(in the rows, 128 means zero)
One turn sends every row of this set to another row. A few are shown first. Where does it send the rows asked after them?
bidi: [114 137  63 144 143 126 149 153 117 123 185 150 151 114 112 118 117 117
 134 129 125 134 171 152 141 148 138 133 136 105 125  82 101 100 157 124
 140 158 152 136 139 100 163 129 150 139  99 103 142 106 135 135  66]
lige: [137 113 106  81 124 130 140 106 163 105 161 137 124 128 141 142 123 109
 118 128 137 144 103 168 121 144 115 144 131 110 128 141 125 131 125 111
 138 122 125 138  96 137 153 118 105 122 129 128 151 115 112 187 145]
Lemuv: [128 125 101 133 143 132 126 127 106 111 193 138 102 126 119  96 122  96
 130 144 160 147 140 171 111 127 120 150 156 155 118 121  73 135 126 172
 131 126 146 128 141 126 132  94 118 156 113 158 155 146 151 122  88]
vof: [137 124  93  84 134 121 145 116 185 105 155 147 128 136 134 111 119 125
 129 136 145 145 110 160 119 142 139 120 122 127 128 129 144 125 143 119
 124 122 131 130 125 128 142 120 121 124 119 119 150 104 122 175 158]
Pafug: [132 144 105 137 128 151 150 134 128 129 140 148 170 111 101 131 100 133
 118 105 140 133 135 161 152 123 114 137 142  83 112  75 102 108 142 103
 142 137 171 131 150  99 117 129 158 145 131 146 128 126 122 124  56]
fono: [154 117 114 188 133 129 146 129 147 117 153 148 151 127 155 142 114 139
 128 133 150 142 108 166 129 141 148 119 150 125 132 139 138 114 131 110
 129 166 148 129 132 126 130 143 125  95 134 145 138  98  92 107 126]
por: [133 128 101 148 137 116 142 111  89 105 171 138 112 127 117 108 133 101
 108 137 153 146 141 175 132 135 123 131 157 141 122 108  78 118 136 167
 114 114 164 119 153 111 128 114 115 148 129 175 144 140 155 137  96]
rike: [122 131 109 144 153 132 128 126 115  94 172 146 124 113 111 102 114 104
 112 124 171 142 145 158 119 113 135 140 151 127 112 116  77 145 125 185
 117 127 154 132 151  99 133 111 141 155 115 165 146 142 162 125 106]
Nipul: [134 113 114 189 137 134 147 131 158 113 154 141 154  97 145 133 110 126
 137 138 148 134 106 157 124 134 162 134 148 102 115 154 131 142 124 124
 132 188 132 137 127 116 149 122 129 104 122 137 142 116  96 107 132]
gomet: [140 124 100  86 127 115 139  95 172 100 145 142 135 119 139 144 112 114
 116 135 134 140 107 155 134 130 125 141 125 104 124 129 127 125 119 104
 125 112 141 127 113 109 146 123 119 115 133 151 144 110 118 181 160]
zigoz: [137 124 120 139 143 144 151 104  93 105 158 129 117 106 117 119 119 109
 126 137 150 143 124 162 121 135 111 140 158 130 108 119  74 146 126 180
 137 111 157 132 152 117 112 106 117 146 126 160 144 151 156 113  99]
rus: [141 131  97  82 134 137 141  96 191 105 147 131 127 114 139 123 103 124
 135 144 138 135 102 149 125 132 126 141 123 113 117 135 134 136 124 113
 137 120 129 134 127 120 133 104 126 127 122 128 142 112 124 163 163]
Mivuk: [ 92 106  94 113 117 137 144 141 117 117 167 160 145  97  83 126 117 113
 142 156 102 160 112 199  98 139 140 127 127 116 116 102 121 113  85 124
 173 137 127 126 151 129 155 103 131 117 108 122 147 139 141 160  74]
medas: [155 120 108 188 124 138 145 115 155 130 152 126 136 118 149 127 118 127
 141 147 145 123 101 177 139 143 140 143 154 120 119 152 127 127 121 101
 138 171 134 140 122 139 129 109 106 107 136 143 135 114  90 106 115]
ropet: [144 125  85 123 122 126 150 151 122 158 150 141 157 127  95 136 124 120
 150 134 122 127 143 176 144 138 107 139 143 110 128  99  68 118 151  97
 152 134 151 136 113 125 132 115 124 137 131 141 138 131 115 122  40]
zat: [121 132  80 149 117 142 148 148 121 115 144 142 137 108 108 139 122 108
 134 136 118 130 151 160 117 141 122 127 126  91 118 115  84 144 153 114
 164 164 162 158 134 111 162  95 140 157 119 127 120 122 150 142  41]
kuf: [115 114  70 129 141 119 139 115 113 127 157 151 148 106  81 126 131 118
 130 146 104 119 139 200 152 138 134 130 131  94 128  98 108  85  84 124
 152 111 121 144 140 123 150 124 131 106 120 120 124 116 153 168  86]
Vudot: [127 121 107  98 122 130 152 110 177  96 148 139 131 122 127 116 127 110
 112 125 145 141 103 165 121 147 138 128 124  99 118 138 139 143 138 124
 123 135 130 141 116 127 158 110 111 135 125 123 148 119 124 193 152]
lag: [141 117 100 197 119 111 133 129 153 111 145 148 133 123 149 130 124 118
 127 143 147 129 109 172 128 128 158 125 142 112 124 154 128 127 123  97
 122 180 153 136 124 120 151 114 121 105 133 166 129 107 103 128 112]
Pel: [134 121  90 130 131 146 131 126 150 106 130 155 157 110  81 141 111 126
 127 145 125 131 125 188 114 128 131 130 112 107 121 105 110 132  74 121
 178  99 143 165 150 123 128 118 139 118 130 128 112 108 170 146  70]
sesi: [140 112  96 181 143 129 123 139 151 122 174 145 130 129 157 132 118 126
 139 138 148 131 121 172 125 129 147 134 152 121 136 160 126 116 126 111
 134 186 123 140 114 137 154 121 130 105 119 136 137 101  93 114 120]
Duti: [114 137  97 124 133 157 154 150 134 129 174 153 155  93 112 114  91 125
 153 128 133 148 129 143 119 136 124 155 140 111  98  79 107 128 137 119
 171 150 160 131 142 106 127 115 147 132  97 104 157 127 120 100  53]
Talur: [138 121 108 126 165 126 136 126  99 116 177 147 129 124 114 116 120 118
 129 128 163 147 144 160 125 124 120 136 161 145 125 110  70 126 130 187
 123 104 148 123 140 115 115 134 129 131 117 155 155 136 147 107 107]
kon: [135 122  88 117 130 132 142 150 171 141 164 148 190 117  57 118 110 124
 140 155 135 143 134 199 126 137 146 142 121 137 130  86 105 122  86 124
 149 104 121 134 143 121 135 121 127 124 128 124 146 122 140 135  87]
lod: [110 131 100 131 126 162 135 138 144 113 170 146 175 115  74 125 104 126
 103 132 127 156 135 208 118 135 141 122 129 109 132  83 134 100  95 127
 146 137 121 132 173 120 149 115 155 152 126 125 130 125 144 164  96]

bidi moves to ropet
Vudot moves to gomet
kon moves to Mivuk
And these:
Lemuv moves to zigoz
sesi moves to medas

One turn sends every row of this set to another row. A few are shown first. Where does it send the rows asked after them?
risor: [162  93  86 113 125 115 119 100  88 140 134  93 131 154 141  96 140]
dedo: [149  93  84 102 125 152 109 107  95 152 167 108 128 131  98  95 111]
Tazen: [174  85  57 115 113 135  95  86 139 124 178 129 139 118 126 155 125]
sopo: [157  89 119  98 146 125 115 126 133 148 185 100 157 148 154 155 135]
lasav: [147 103 127 118 143 135 137 122 133 148 155 102 131 157 154 119 165]
velu: [125  99  97 131 107 129 108 105 123 119 182 110 155 146 134 186 128]
kup: [131 110  84 103 110 166 114 102 105 160 174 122 104 130 106 138 116]
dutod: [156 113  68 133 115 183 119 120 119 128 137 106 116 130 129 126 125]
Noduz: [131  94  95 130 109 116 120  88 115 112 119  88 148 100 135 157 117]
Timat: [146  94  98 114 120 121 106 105 138 130 198 110 135 127 149 176 127]
kug: [162  89  72 117 100 124 110  73 135 129 157 112 162 135 106 168 120]
feve: [134  84 104 103 132 116 106 141 127 125 167 105 169 160 141 153 137]
puzet: [122  96 120 112 132 138 132 140 144 126 147 106 128 158 143 119 148]
runa: [111 113 105  96 138 151 136  91  96 154 181 135 139 140 129 153 125]
Rovo: [138  89  93 128 117 127 100 121 110 119 124  78 167 114 132 169 110]
kogem: [151 102  83 126  99 149 139  69 154 122 135 117 118 132 106 131 136]
Bovev: [156  97  55  81 113 124  92  86 123 150 136 123 114 137 131 144 122]
zudiz: [118  96 101 118 117 122  99 126 111 132 114  88 138 127 147 168 128]
kesi: [142 120 117 129 144 157 150 120 108 123 164  93 157 135 155 130 124]
lokal: [124 102 104 119 131 155 135 103  91 133 176 116 128 134 121  99 124]
fezor: [117  94  97 110 132 126 129 106 132 126  92 110 133 114 143 142 128]
nobof: [146 101 101  79 143  91 126  87 110 135 165 109 154 142 157 154 118]
zov: [129  98  93 101 137 135 109 132 133 134  95 101 152 126 138 153 124]
Vuv: [156  93  97  98 124 131 133 107 153 133 116 109 139 149 112  96 133]
tugit: [174  96  89 125 134 148 129  96 137 139 130 117 138 149 131  98 157]
Ror: [140 118  82  99 133 163 125 106 138 126 168 128 136 116 145 182 110]
bonet: [159  95  68 134 109 155 114  76 138 124 148 130 116 128 129 122 149]
kaga: [140  92  88 116 127 127 127  89 133 114  97 102 159 102 128 147 115]
vuzu: [140 105  83  77 135 150 113  93 104 168 171 130 140 140 109 152 112]
lede: [131  96  97  93 152 135 133 101  86 144 177 126 163 139 123 112 121]

Timat moves to Tazen
zudiz moves to Rovo
risor moves to kesi
And these:
puzet moves to feve
dedo moves to lokal

One turn sends every row of this set to another row. A few are shown first. Where does it send the rows asked after them?
bot: [125 129 147 110 133  95 110 147  95 135 164 105 140  99 120 111]
keton: [133 140  99 132 151  98 126 136 147 146 135 155 138 119 140 139]
Lepe: [129 123 117 175 119 115 119 115 111 114  93 109 174 131 128  94]
Tef: [130 141 122  93 150  85 102 124 142 121 139 113 129 105 125 125]
sipud: [145 137 149 136 121 130 147 129  78  97 100 114 149 125 134 106]
depel: [133 127 111 155 116 109 130 114  94  90 106 112 164 127 146  89]
Fazi: [136 135 148 127 109 116 120 142  74 129 120 129 134 139  99 136]
rur: [145 149 114 111 157 116 141 147 131 142 140 150 142 113 136 143]
zevus: [144 137 130 140 124 132 141 125  84  93 106 107 173 123 136  96]
zafo: [120 124 124 146  99  89 105 129  87 126 119 135 123 145 111 128]
Kab: [127 128 139 150 106 108 107 136  91 141 111 130 135 144  93 135]
zev: [147 139 111 125 144 136 138 115 125 123 117 133 159 106 173  92]
rudo: [143 136 117 145 146 140 128 115 143 144 104 130 168 109 156  96]
siti: [129 126 127 152 110 103 133 114  88  90 101 121 136 132 150  98]
tana: [114 119 138 138 130  80  91 140 117 152 152 107 142 104 115 110]
vadi: [142 133 135 159 127 136 130 126 102 116  94 104 183 127 117 101]
kosok: [149 143 122 127 149 148 139 120 130 135 111 130 168 106 158  97]
zavi: [137 144 100 114 151 101 136 138 132 133 142 156 135 115 148 136]
Pes: [131 132 132 127 102 100 119 133  70 115 127 134 123 140 115 129]
pavof: [132 142 132 101 155  95  99 128 148 136 131 109 139 106 109 131]
Tadaz: [123 126 154 126 136  98 102 147 109 155 154 101 150 101 106 115]
Sar: [126 121 130 178 114 107 119 115 111 118  84 118 148 137 129 103]
kigu: [139 135 105 142 142 127 127 110 140 132 110 135 159 111 169  92]
fen: [128 138 122 105 151  83  97 123 152 131 132 112 132 108 116 127]
gevi: [140 131 156 162 124 133 134 130 102 125  83 112 161 131 113 112]
bunof: [116 122 133 124 126  75  99 138 104 134 162 110 134 102 130 106]
kufub: [136 146 132  89 154  96 107 130 141 124 136 109 134 103 116 129]
zupos: [139 143 112 128 157 114 130 144 145 157 132 150 146 117 128 144]

Tef moves to kufub
keton moves to zavi
Sar moves to siti
And these:
bunof moves to bot
Kab moves to zafo
zev moves to kosok
depel moves to zevus

